One turn sends every row of this set to another row. A few are shown first. Where does it send the rows asked after them?
pebot: [2.82 -2.94 0.54 -1.77 -1.38 1.42 -0.72 0.68 1.58 -3.07 0.45 2.66 1.69]
zeme: [1.67 -2.38 -1.48 -1.55 3.44 -1.28 -0.84 1.20 1.65 -0.60 -1.19 -0.11 0.24]
kem: [0.84 -0.96 -0.19 1.90 1.55 -1.01 3.08 0.65 1.28 0.02 0.60 -1.31 -3.19]
miki: [0.66 0.40 3.29 -0.33 1.78 2.20 2.78 1.75 3.12 0.03 0.92 0.40 -2.39]
mika: [3.05 -0.23 2.31 2.47 -2.71 -0.36 0.88 -0.30 -1.95 -0.01 -1.38 0.96 1.19]
namuv: [2.12 2.98 0.87 0.03 1.91 -1.17 -0.09 -1.74 2.15 -0.62 -0.12 -0.78 -4.63]
Rina: [2.75 2.78 1.95 0.73 -1.81 -0.87 -3.17 -2.08 3.24 0.37 -0.79 1.55 -1.71]
zud: [0.78 0.00 1.40 0.41 -0.72 3.57 0.38 -2.05 -0.28 -2.83 2.63 -0.28 1.38]
Kenav: [3.92 -1.48 0.60 -0.28 -0.44 1.56 0.21 -1.12 2.34 -4.37 -1.74 1.94 2.71]
dusiz: [2.78 -2.97 -0.80 0.20 -1.96 0.55 0.00 -2.14 1.16 -3.59 0.56 0.91 1.82]
sevo: [2.16 -1.02 1.99 0.27 -0.56 -0.26 0.25 2.20 -2.20 -1.72 -1.08 2.24 2.25]
pabo: [0.15 3.31 1.37 -0.78 -0.42 -1.67 1.02 0.80 1.21 -0.38 -3.82 -0.38 -2.98]
gorit: [0.27 1.41 0.85 -0.84 -1.53 -2.55 -2.39 -1.38 3.77 0.97 -2.57 0.37 -0.13]
dunim: [1.52 1.57 1.53 -0.37 0.67 5.51 -0.08 -1.66 2.69 -2.49 0.60 -0.47 0.03]
Bilo: [0.03 2.64 4.26 -1.50 -0.71 -0.81 0.78 -1.60 2.16 1.25 0.05 -0.51 -2.32]
Nivig: [0.80 2.83 -0.90 -0.63 -1.53 0.26 -3.03 -0.90 3.72 -1.00 -1.97 0.39 -2.46]
muz: [1.55 1.57 2.77 2.59 0.29 0.64 4.52 0.46 1.64 -0.72 -2.46 -0.54 -1.05]
pibe: [2.28 -0.79 -0.94 -0.30 4.14 0.47 -0.10 -0.44 1.31 -3.65 -0.85 -0.10 1.93]

dusiz goes to Kenav
sevo goes to zud
And these:
namuv goes to pabo
zeme goes to mika
Rina goes to Nivig
miki goes to kem

One turn sends every row of this set to another row. A few are shown first. Where does it send the rows asked after them?
depo: [2.03 0.85 -1.10 -0.59 -0.74 -0.22 0.12 0.53 -2.23 1.51 -0.06 -2.99 0.27 3.11 -1.98 -1.99 -3.32 -1.30 3.15 2.18 3.87]
vipe: [-0.41 0.90 -2.64 -1.20 1.05 3.88 0.09 -0.89 -0.69 -0.53 3.09 -1.59 -1.42 1.75 -0.60 2.50 -0.92 -1.29 -2.41 -1.63 1.40]
zubi: [-1.08 0.89 0.45 -1.18 0.04 -0.56 -1.29 0.75 -0.71 -1.51 0.49 -2.40 1.72 5.18 -5.07 0.66 -0.75 2.40 -0.01 -1.06 -0.03]
saz: [2.00 -4.65 1.68 1.00 -0.03 -1.98 -1.68 -2.91 -3.58 -0.34 1.12 -0.59 0.72 -0.01 -0.07 -0.15 -3.79 -0.05 0.76 -1.69 0.93]
migu: [1.05 0.54 -4.94 -2.58 -0.39 0.58 0.24 0.28 -1.74 -1.36 2.54 -0.87 -2.33 1.69 -1.66 0.32 1.00 -0.06 0.61 -0.38 0.40]
Kofod: [0.73 -0.03 -3.12 0.30 1.64 0.65 0.50 -1.69 -1.69 -0.61 3.27 -2.22 -0.09 -1.09 -0.69 -0.56 0.71 1.91 -2.10 -0.67 1.92]
lipok: [0.16 -1.35 0.88 -0.36 1.45 -0.49 -0.90 -0.33 -0.80 -0.43 -0.99 -1.87 -4.90 1.07 -0.99 -0.96 -3.55 3.38 -0.77 -3.91 3.74]
vota: [0.02 -0.32 1.43 0.43 -1.99 -1.09 -0.54 0.16 -2.11 -0.98 1.85 -3.98 0.82 -1.68 -1.97 -2.77 0.60 -3.25 -0.38 -1.43 -0.76]
tera: [-1.01 -1.83 0.02 -0.96 1.44 0.28 -2.96 1.84 -1.91 -1.96 -0.21 -2.21 2.29 2.25 0.02 1.14 0.21 3.42 0.93 -3.25 0.12]
duzut: [1.13 -0.67 -0.67 0.43 -1.04 2.22 -1.93 0.68 -1.65 0.50 -0.96 -5.21 -1.24 3.69 1.72 1.32 -0.74 -2.69 0.77 1.66 4.83]
Makun: [-0.36 -3.79 2.82 0.05 -1.21 -0.39 -2.43 -2.70 -3.15 -1.55 1.31 -0.75 -1.55 3.50 -0.82 2.82 -2.01 -3.67 -2.11 -0.16 2.24]
lin: [-0.79 0.21 2.82 -0.80 -0.18 0.72 -2.29 0.51 0.29 -1.01 -2.95 -2.43 -2.45 0.46 -3.79 1.87 -4.55 -0.53 2.57 -2.37 1.68]
Mapur: [-3.24 -0.96 -0.07 0.79 0.36 2.29 -3.52 -0.53 -2.87 -3.00 1.53 -2.83 0.85 5.23 -0.73 0.76 -0.13 1.94 -0.10 1.12 0.26]
vuveg: [-0.80 -0.47 1.83 0.53 -1.86 1.86 -1.44 0.31 -1.62 -0.84 1.66 -4.26 0.42 -0.82 -0.11 -0.81 -0.41 -4.72 -0.79 -2.35 -0.99]
fenip: [-2.15 -0.28 3.10 2.41 -0.34 -0.18 -3.05 -2.40 -1.12 -2.25 -1.39 -4.43 -2.75 0.36 -3.52 -0.06 -1.90 0.60 0.20 2.05 3.28]
vadag: [-1.79 -1.99 0.06 -0.46 0.70 1.55 -2.45 -0.53 -2.44 -1.94 -0.22 -1.22 -6.65 3.03 0.90 -0.45 -3.13 1.38 -0.13 -1.56 3.58]
fom: [3.41 -3.39 0.25 -0.43 -3.31 -3.02 -1.40 -1.89 -1.56 -0.89 -0.47 -2.42 -2.09 3.68 -2.94 1.44 -1.79 -1.45 0.99 -0.80 -0.17]
bonav: [-0.67 -0.03 0.44 -0.61 -3.16 0.50 -1.21 0.76 -2.43 -1.63 1.89 -3.34 -0.68 0.49 -1.56 -2.01 0.00 -5.05 1.07 -0.56 -1.74]
git: [-0.64 -0.53 -0.03 -0.34 -0.29 -1.21 -0.90 -1.21 -1.43 -1.59 -0.18 -1.91 -6.56 3.67 -3.02 -1.92 -2.59 2.43 -0.50 -0.41 3.60]
Rezof: [-2.07 -2.18 1.24 -0.68 -0.27 -0.86 -4.22 0.74 -3.19 -3.24 -2.20 -1.39 -3.22 -0.98 -0.54 -0.17 -1.16 0.18 3.97 0.32 2.38]
Tibuv: [1.04 -0.61 1.15 -1.04 1.38 -0.84 -0.65 1.73 -2.65 1.25 -0.48 -2.39 1.48 0.29 0.59 -0.22 -0.79 -1.46 0.03 -0.34 6.62]

Makun goes to saz
duzut goes to Tibuv
tera goes to zubi
And these:
vuveg goes to vota
Kofod goes to migu
vadag goes to lipok
fenip goes to Rezof

